zap: [125 124 129 135]
Toraz: [141  84 178 156]
gubu: [178 127 157 126]
Lisuk: [126 156 177 179]
common Lisuk Toraz: 	[156]
common Lisuk gubu: 	[126]
q: [126 156 177 179]	Lisuk
common Toraz gubu: 	[178]
common Toraz Lisuk: 	[156]

Duz: [147 122 128 136 120 121 126]
Bupar: [147 122 128 136 120 131 119]
lobi: [128 128 128 136 128 126 147]
zom: [147 138 128 136 121 121 126]
ful: [105 122 162 111 107 116  97]
lil: [125 126 130  97 117 133 130]
Nov: [105 128 122 123 132 108 114]
common lil Duz: 	[126]
common Nov lobi: 	[128]
common zom lil: 	[126]

dek: [140 133 128 103 122 130]
remum: [107 144 129 133 123 151]
Dopi: [140 133 128 128 124 121]
Naduf: [127 129 129 120 128 133]
poto: [127 129 129 171 129  68]
kanu: [127  95 129 171 123 129]
common poto remum: 	[129]
common dek remum: 	[133]
common remum Dopi: 	[133]
q: [127  95 129 171 123 129]	kanu
common Dopi remum: 	[133]

vusur: [120 147  94  80 117 160 100 147  85 151  86  90 147 143 146 126 114 128
  93 114  83  80 134 130  94]
lep: [112 113 115 117 115 111 116 111 148 113 117 116 117 114 147 114 113 114
 116 113 118  96 134 113 111]
Zedut: [112 113 115 117 115 111 116 111 117 113 117 116 128 114 113 114 113 114
 116 113 118 117 114 140 116]
veb: [108  96 154 168 114  91 140 104 163  94 155 151 139 101  97 101 138 114
 140 139 159 166 108 123 154]
Sivov: [112 113 115 117 115 111 116 111 117 113 148 116 117  94 113 114 113 114
 116 113 118 117 114 139 116]
tugo: [147 147  94  80 117 160 100 147  85 151  86  90 102 143 146 145 114 128
 100 114  83  80 134 130  94]
q: [120 147  94  80 117 160 100 147  85 151  86  90 147 143 146 126 114 128
  93 114  83  80 134 130  94]	vusur
q: [108  96 154 168 114  91 140 104 163  94 155 151 139 101  97 101 138 114
 140 139 159 166 108 123 154]	veb
q: [147 147  94  80 117 160 100 147  85 151  86  90 102 143 146 145 114 128
 100 114  83  80 134 130  94]	tugo

Dok: [130 130 164 168]
munef: [142 128 140 127]
zivep: [143 127 139 182]
didi: [136 128 150 129]
Zoku: [148 128 181 179]
zar: [128 133 177 153]
fem: [171 130 129 132]
vab: [138 182 146 180]
common zivep vab: 	[182]
common Zoku didi: 	[128]
common fem didi: 	[129]
common Dok fem: 	[130]

nukup: [ 76 134 102 161 158  83  87 133  95 150]
Nam: [137  70 133  67 159 120 118 128 132  96]
vap: [132 111 110 138 132 104 105 133 112 128]
bori: [147  87 124  71 155 159 131 128 136  98]
kegi: [106 111 132 122  97  96 125 137 122 146]
common Nam nukup: 	[133]
common nukup vap: 	[133]
q: [106 111 132 122  97  96 125 137 122 146]	kegi
common nukup Nam: 	[133]
common nukup bori: 	[87]
common vap nukup: 	[133]

rova: [141 148 171  72 145 113 124 117 107 151  97 162  82 116 125 108 103 182
 153 130  92 155 125 134 159 172 151 152 108 110 125 110 128  97 164 158
 150 158  84 166 155  83 103 167 142  76 136 156 182  91  97 151 119  97
 154 154]
Kis: [183 142 114 127 172 171 126 109 154 158  91  75  87 158 123 139 178  78
  95 139 120 138 176 136 173 169  89 112 173 174 151  93 181 135 104  88
 118 119 147 134  82 122 180 182 151 140 130 180 149  87  79  80 168 169
  97 158]
Pego: [183 142 114 127 172 171 126 109 154 158  91  75  87 158 123 139 178  78
  95 139 120 138 176 136 173 169  89 112 173 174 151  93 181 135 104  88
 118 119 147 134 176  79 181 141  80  91 107  73 146  82  76 149 137 113
 133  74]
Lezet: [183 142 114 127 172 171 126 109 154 158  91  75  87 158 123 139 178  78
  95 139 120 138 176 136 173 169  89 112 173 174 151  93 181 135 104  88
 118 133 147 134 176 132 181 141  80  91 118  89 161 173  83 179 153 150
  95 174]
q: [183 142 114 127 172 171 126 109 154 158  91  75  87 158 123 139 178  78
  95 139 120 138 176 136 173 169  89 112 173 174 151  93 181 135 104  88
 118 133 147 134 176 132 181 141  80  91 118  89 161 173  83 179 153 150
  95 174]	Lezet
q: [141 148 171  72 145 113 124 117 107 151  97 162  82 116 125 108 103 182
 153 130  92 155 125 134 159 172 151 152 108 110 125 110 128  97 164 158
 150 158  84 166 155  83 103 167 142  76 136 156 182  91  97 151 119  97
 154 154]	rova

nusek: [127 128 149 129 128  88 145]
fis: [134 123 145 127 137 128 171]
beluz: [138 125 149 127 162 164 182]
Kaze: [129 125 124 127 116 146 125]
tipu: [134 127 145 125 137 124 171]
common Kaze fis: 	[127]
common fis beluz: 	[127]
q: [129 125 124 127 116 146 125]	Kaze
q: [134 127 145 125 137 124 171]	tipu

Vasu: [132 130 122 129 128 138 127 125 134 132 130 126 127 128 126 125 124 131
 122 124 132 124 124 131 133 127 133 132 128 116 128 130 130 119 134 132
 129 125 119 127 133 128 127 125 125 133 127 123 128]
Tik: [123 127 128 126 130 128 128 125 125 126 124 132 131 140 128 128 126 129
  82 125 126 127 130 126 126 127 131 130 123 128 129 127 128 131 127 130
 129 124 131 126 130 122 126 128 130 127 131 129 125]
par: [135 132 129 130 128 127 127 133 131 133 130 125 125 127 128 130 130 126
 130 132 130 130 124 131 130 131 124 124 125 126 183 128 129 125 128 125
 126 133 125 131 125 127 131 129 126 150 127 128 131]
bavot: [132 130 122 129 128 138 127 125 134 132 130 132 127 128 126 125 124 131
 122 124 132 124 124 131 133 127 133 132 122 116 128 130 130 119 134 128
 122 135 126 131 130 139 137 129 129 133 133 126 127]
q: [123 127 128 126 130 128 128 125 125 126 124 132 131 140 128 128 126 129
  82 125 126 127 130 126 126 127 131 130 123 128 129 127 128 131 127 130
 129 124 131 126 130 122 126 128 130 127 131 129 125]	Tik
q: [132 130 122 129 128 138 127 125 134 132 130 132 127 128 126 125 124 131
 122 124 132 124 124 131 133 127 133 132 122 116 128 130 130 119 134 128
 122 135 126 131 130 139 137 129 129 133 133 126 127]	bavot
q: [132 130 122 129 128 138 127 125 134 132 130 126 127 128 126 125 124 131
 122 124 132 124 124 131 133 127 133 132 128 116 128 130 130 119 134 132
 129 125 119 127 133 128 127 125 125 133 127 123 128]	Vasu

pufo: [ 80  79  99  80 140 108  75  88 132 124 139  82 137 114  86  82  89  78
 144  95 157  78 102 139 102 107  82 135 148 115 118  92 154  90  74 148
 137 141 115  73 135 109  73 116  88 111 149  80 154  80 111 161]
Povar: [110  87  85  95  83 172 107  91 174  92 113 102 155 124  91 113 171 156
  96 136 144 150 151  94  91 110 142 134  90  96 132  90  91  81 110 141
 148 169  93 138 115 152 117 159 131  86 164  99 138 156 102  78]
kur: [109 103 102 105 100 133 109 104 134 106 113 106 125 114 103 113 132 127
 105 122 124 125 128 105 105 111 122 118 104 107 121 104 102 100 111 124
  99 132 105 122 113 126 114 131 117 102 132 108 118 128  98 110]
q: [ 80  79  99  80 140 108  75  88 132 124 139  82 137 114  86  82  89  78
 144  95 157  78 102 139 102 107  82 135 148 115 118  92 154  90  74 148
 137 141 115  73 135 109  73 116  88 111 149  80 154  80 111 161]	pufo
q: [110  87  85  95  83 172 107  91 174  92 113 102 155 124  91 113 171 156
  96 136 144 150 151  94  91 110 142 134  90  96 132  90  91  81 110 141
 148 169  93 138 115 152 117 159 131  86 164  99 138 156 102  78]	Povar

tora: [149 148 179 117 161 163 103 142 101 163 129 115]
zon: [166 166 172 126 167 130 129 142  96 130 141 130]
Zizer: [150 131 130 130 150 149 105 116 121 118 126 117]
q: [150 131 130 130 150 149 105 116 121 118 126 117]	Zizer
q: [149 148 179 117 161 163 103 142 101 163 129 115]	tora
q: [166 166 172 126 167 130 129 142  96 130 141 130]	zon

sigel: [120 140 127  81 104 169 167 117 105 128 109]
tobip: [124 145 119 128 100 167 128 167 130 141 105]
sir: [124 145 119 166 100 167 131 128 174 166 107]
q: [124 145 119 128 100 167 128 167 130 141 105]	tobip
q: [120 140 127  81 104 169 167 117 105 128 109]	sigel

Bese: [139 158 148 137 118  86 131 115 131 129 124 124 131 149 122 124 131]
lev: [ 80 121  96 128 127 111 124 132 127 119 115 130 115 123 155 121 125]
gako: [150 146 111 116 139 187 102 106 138 122 157 126 130 125 146 134 126]
mevul: [137 133 145 110 137 131 158 130 124 128 143 130 126 115 150 124 130]
fisab: [111 129 145 113 127 129 125 118 122 127 104 132 119 120 120 131 121]
vepef: [156 122 128 127 136 107 144 138 131 125 122 130 133 104  92 120 127]
Nenid: [145 113 158 137 117 100 129 121 135 132 117 128 135 135 104 123 125]
fifo: [125 123 130 128 123 109 133 124 123 145 139 128 128 124 112 130 120]
q: [139 158 148 137 118  86 131 115 131 129 124 124 131 149 122 124 131]	Bese
q: [137 133 145 110 137 131 158 130 124 128 143 130 126 115 150 124 130]	mevul
q: [ 80 121  96 128 127 111 124 132 127 119 115 130 115 123 155 121 125]	lev
q: [111 129 145 113 127 129 125 118 122 127 104 132 119 120 120 131 121]	fisab
common gako Nenid: 	[125]
q: [150 146 111 116 139 187 102 106 138 122 157 126 130 125 146 134 126]	gako

tabon: [153 145 151 140  94]
Difo: [164 143 188 153 163]
gisi: [128 148 141 117 169]
Sofur: [164 143 106 153 164]
q: [128 148 141 117 169]	gisi
common Sofur tabon: 	[153]

gogu: [160 111 129  95 147]
rati: [129 124 126 132  89]
lag: [ 81 103 134 140 134]
mil: [140 124 126 134 109]
marab: [ 86 114 126 112 150]
ver: [113 134 127 111 118]
Fil: [113 134 127 133  95]
tuse: [114 115 127 124  97]
Rifo: [140 124 130 102 129]
Gara: [124 102 129 159 103]
zavu: [108 137 127 150 145]
common tuse marab: 	[114]
common Gara lag: 	[103]
common lag ver: 	[134]
common Fil gogu: 	[95]

lavek: [151 144 124  78 120 173 175 158 181 139 124 145 118 167 180 144  78 163
  96]
dagub: [164  73  99 122 181 139 157 147 118 150 148 160 162 172  96  93 120 135
 151]
Zil: [144 128 113 165 183 145 100 180 111 127 176 123 166 140 117 180 100 170
  88]
dibar: [119 118 155 110 173  93 101 180 179 103 149 145 135 165  78 120  87 139
 136]
q: [151 144 124  78 120 173 175 158 181 139 124 145 118 167 180 144  78 163
  96]	lavek
q: [164  73  99 122 181 139 157 147 118 150 148 160 162 172  96  93 120 135
 151]	dagub
q: [144 128 113 165 183 145 100 180 111 127 176 123 166 140 117 180 100 170
  88]	Zil

mes: [128  83 110 135 112 124 129 160 139 148 118  84  85 138 167 162 125 101
 145 120 141 171 153 135 146 159 170 130 145 170 101 137 117 105 122]
levol: [134 140 131 140 159 153 145 149 111 107 119 146 118 108 125  95 142 124
 115 136 128 138 146 139 150 147  93 133 151 123 136 131 146 135 141]
fufaf: [102  86 111 139 136 143 137 146 110 134  83 126  73 121 165 143 136  92
 136 125 140 181 147 160 166 176 147 135 164 171 129 159 130 110 132]
q: [128  83 110 135 112 124 129 160 139 148 118  84  85 138 167 162 125 101
 145 120 141 171 153 135 146 159 170 130 145 170 101 137 117 105 122]	mes
q: [134 140 131 140 159 153 145 149 111 107 119 146 118 108 125  95 142 124
 115 136 128 138 146 139 150 147  93 133 151 123 136 131 146 135 141]	levol
q: [102  86 111 139 136 143 137 146 110 134  83 126  73 121 165 143 136  92
 136 125 140 181 147 160 166 176 147 135 164 171 129 159 130 110 132]	fufaf

zis: [ 94 137 130  93]
sanon: [125 187 124  87]
Lurit: [ 93 125  93 124]
common Lurit zis: 	[93]
common zis Lurit: 	[93]
q: [ 93 125  93 124]	Lurit
q: [125 187 124  87]	sanon

rebak: [132 121 100 110]
gumos: [139 136 144 120]
Viba: [192 121 118 139]
kasi: [132 121 100 123]
dasu: [131 133 110 120]
lede: [110 117 117 110]
miked: [141 121 133 123]
namev: [136 122 121 120]
zogi: [ 98 131 143 111]
Vok: [142 140 116 121]
common rebak Viba: 	[121]
common rebak miked: 	[121]
common lede rebak: 	[110]
common miked Vok: 	[121]

vut: [189 110 171 120 182 124 136 123 146  87 142]
Kupef: [158 115 113  89 146 136 142 111 124 112 114]
kun: [107 130 124  94 108 121 114  99 113 135 112]
dera: [126 145 113  77 119 143 161  90 115 150 121]
common vut kun: 	[124]
q: [107 130 124  94 108 121 114  99 113 135 112]	kun
q: [158 115 113  89 146 136 142 111 124 112 114]	Kupef
q: [189 110 171 120 182 124 136 123 146  87 142]	vut

